[-1.55 -5.95 -3.36 -5.49  6.95] ⇒ -1.55
[-2.08  5.18  0.55  6.16] ⇒ -2.08
[ 2.80  2.26 -1.06  1.89 -0.48 -5.75  0.91] ⇒ 2.80
[-4.64 -3.81  0.46  4.96 -0.14 -2.02  6.21] ⇒ -4.64
[ 6.73  0.45  2.94 -2.13 -1.96] ⇒ 6.73
[ 3.60  6.41  0.21 -0.44] ⇒ 3.60
[-1.47 -0.42 -0.24 -0.68 -0.80  7.33] ⇒ -1.47
---
5,9,6,6,2,2 -> 5, 2

68,53,9,81 -> 68, 81

-40,7,12,49 -> -40, 49

12,69,84,34,67,68,48 -> 12, 48

58,44,76,36,15,28 -> 58, 28

8987,4809,4295,9089,3546,6961
4238,2965,5005,6614,4911,8199
3686,3464,4873,7021,5437,8720
-> 8987, 8720
---
[[-5.11 -2.90  4.27  3.16 -0.16  2.82]
 [-0.87 -1.96 -2.13 -0.07 -3.26  0.69]
 [-4.89 -0.82 -1.40 -0.86 -7.27  5.27]]	-2.90

[-2.56 -5.33  5.83  4.70 -4.89  5.65]	-5.33

[-2.93  0.22 -6.80  1.42 -2.51  1.16]	0.22

[-2.42  3.00  1.82 -4.71 -5.30]	3.00

[[-2.09 -5.95  1.33 -3.74 -3.24 -0.92  2.30]
 [ 0.00 -4.32 -2.08 -0.45 -1.52 -0.81  2.41]]	-5.95

[ 4.24 -6.84 -1.43 -4.81]	-6.84

[-3.95 -0.84  6.42  0.58]	-0.84

[ 0.21 -1.07 -6.13  3.60]	-1.07

[[ 5.47 -0.29  0.43  0.93]
 [-1.70  1.14  0.71  4.37]]	-0.29

[[ 6.57 -5.71  0.61 -2.52 -4.96]
 [ 0.15 -6.59 -0.99 -4.17 -6.47]]	-5.71
---
[126 499 200 775 355 697 276] Out: 355
[-35  39 -28 -21] Out: 39
[-362  351  709 -560  499  206 -672] Out: 499
[8 7 2 1 6] Out: 2
[  6  46  42 -44] Out: 46
[66  7 35  3 19 30 92] Out: 19
[6618 5576 4007 8469 4717 2268] Out: 8469
[ -5 -17 -37  38  16 -13] Out: 38
---
array([[ 1.25,  3.51,  1.91, -3.43,  6.52, -3.97,  3.47],
       [ 1.46,  1.49,  3.70, -2.13, -1.30, -0.21, -2.75]])	3.51

array([[-3.94, -0.54,  4.88, -6.89, -0.49, -3.60,  2.29],
       [-1.60,  0.55,  0.69, -1.94, -0.92, -2.09,  0.30],
       [-3.20, -0.83,  3.85, -5.52, -0.36, -1.65,  2.63]])	-0.54

array([ 6.66, -2.77, -1.06,  2.28,  2.56])	-2.77

array([-0.03,  5.67, -3.33,  1.60])	5.67

array([ 4.11, -6.99,  2.06, -0.47, -4.47])	-6.99

array([[-0.69,  6.28,  0.97,  0.80],
       [ 0.76,  1.09, -0.79,  5.93],
       [-3.43, -1.27,  3.81,  7.08]])	6.28
---
 0.10  -0.08   0.21  -0.10  -0.14
 0.12   0.18   0.08   0.16   0.06
-0.09   0.10  -0.17   0.12   0.17
Out: 0.10

 -27.021  -129.113   -50.754  -190.879   157.032
 -28.789   -28.072    23.690     6.989   -54.762
Out: -28.072

  6.712   -9.354   18.275  -10.462    5.331 Out: -9.354

 109.1  -114.2   -48.1   147.7   -36.3 Out: -114.2

  51.5   118.2  -170.5   -75.6    -0.4 Out: 118.2

 0.0   0.2  -1.4  -0.7   1.0 Out: 0.2

-0.152  -0.034  -0.067  -0.036   0.134
 0.005   0.099  -0.040   0.086  -0.009
Out: 0.099

  18.412  -187.822    80.064     5.397   177.943 Out: -187.822

-0.750   0.947   0.823  -1.777  -1.687 Out: 0.947
---
[[-1.02  0.20  2.95 -1.07 -3.10  5.52]
 [-4.58 -1.02 -0.45  4.92 -4.46  0.50]
 [ 0.22 -2.60 -1.04 -4.02 -1.27  0.71]] >> -1.27

[[-0.37 -0.35  4.19  0.00]
 [ 0.56  5.05  3.41  2.16]
 [ 0.42  6.33  0.00  0.00]] >> 0.00

[[-3.19 -1.78 -3.34  1.72]
 [ 3.29 -3.14 -1.60 -4.30]
 [ 2.33 -1.55 -1.98 -5.46]] >> -1.98

[[1.43 0.52 3.85 0.73]
 [0.79 0.42 4.83 0.49]
 [0.00 0.02 6.50 0.01]] >> 6.50

[[-4.84  1.93 -3.67 -5.43]
 [-5.30  4.04 -0.63  3.75]
 [ 4.53  4.74 -1.75  4.06]] >> -1.75

[[ 6.12 -0.67 -1.01 -0.03]
 [-3.69 -0.58 -2.43  1.65]
 [ 2.26 -0.79 -2.20 -0.05]] >> -2.20

[[-6.53 -1.12 -2.44  2.51  7.06]
 [ 3.07  6.86 -5.18  1.21 -1.94]
 [ 1.08  3.30 -5.26  0.53 -5.98]] >> 0.53
---
-0.019	0.195	-0.128	0.064	0.087
0.037	0.019	0.046	0.096	0.043
Answer: 0.043

0.134	0.066	0.133	0.063	0.057	0.018
-0.165	-0.036	-0.102	0.037	0.045	0.084
Answer: 0.084

123.432	-97.402	43.334	-44.979	-47.865	-48.327	-161.218
-69.577	-37.706	-150.214	-55.490	112.720	-31.853	-207.331
Answer: -207.331

1.84	0.05	0.23	-0.06	-0.86	-0.51	0.49
0.98	1.63	1.32	1.74	-2.01	1.65	-0.18
Answer: -0.18

0.11	0.00	0.21	0.07	-0.19
0.05	-0.12	0.02	-0.04	-0.03
Answer: -0.03

-0.44	-0.83	0.37	-1.39	-2.12	-0.16	0.40
-0.49	-0.89	0.15	0.56	-0.23	-1.14	1.93
Answer: 1.93
---
[ 3.10  4.72 -1.31 -2.18 -5.95] Out: -2.18
[-3.88 -2.69  1.83 -0.41 -5.86 -1.56  3.60] Out: -1.56
[-2.06  3.81 -5.46 -3.51  4.61] Out: -3.51
[-0.73 -2.43 -6.63  0.35  0.18  1.45] Out: 0.18
[-7.35 -3.54  7.31 -6.14  3.86] Out: -6.14
[-3.74  2.34  0.81  7.32  0.36 -1.17  4.51] Out: -1.17
---
Input:
[[ 0.02  0.25 -0.25  0.26  1.00 -2.87]
 [ 0.10  0.30  1.79 -0.24  0.22 -0.30]
 [-6.51 -0.42 -0.25  0.71 -0.69 -0.36]]
Output: 0.22

Input:
[[-1.44  3.95 -5.82  2.34  3.18]
 [-2.80 -0.08 -1.09  0.71  2.98]]
Output: 2.34

Input:
[[-2.85  5.13 -1.70 -1.28]
 [ 1.96 -5.64 -1.35 -0.60]]
Output: -1.70

Input:
[[-0.22 -2.65 -1.24  2.73 -3.52]
 [ 0.50 -5.62  1.29  1.06 -0.79]]
Output: 2.73

Input:
[[-1.05  0.20  1.67 -6.19 -0.76 -4.46]
 [-0.62  1.60  2.07 -1.50 -2.62 -2.95]
 [-0.32  1.95  2.28  0.11 -2.79 -2.17]]
Output: -2.62

Input:
[[-1.66  0.54  0.84  0.70 -1.08  0.08  3.13]
 [ 4.52 -5.83 -1.81  0.28  4.55  1.28  2.07]]
Output: 0.08
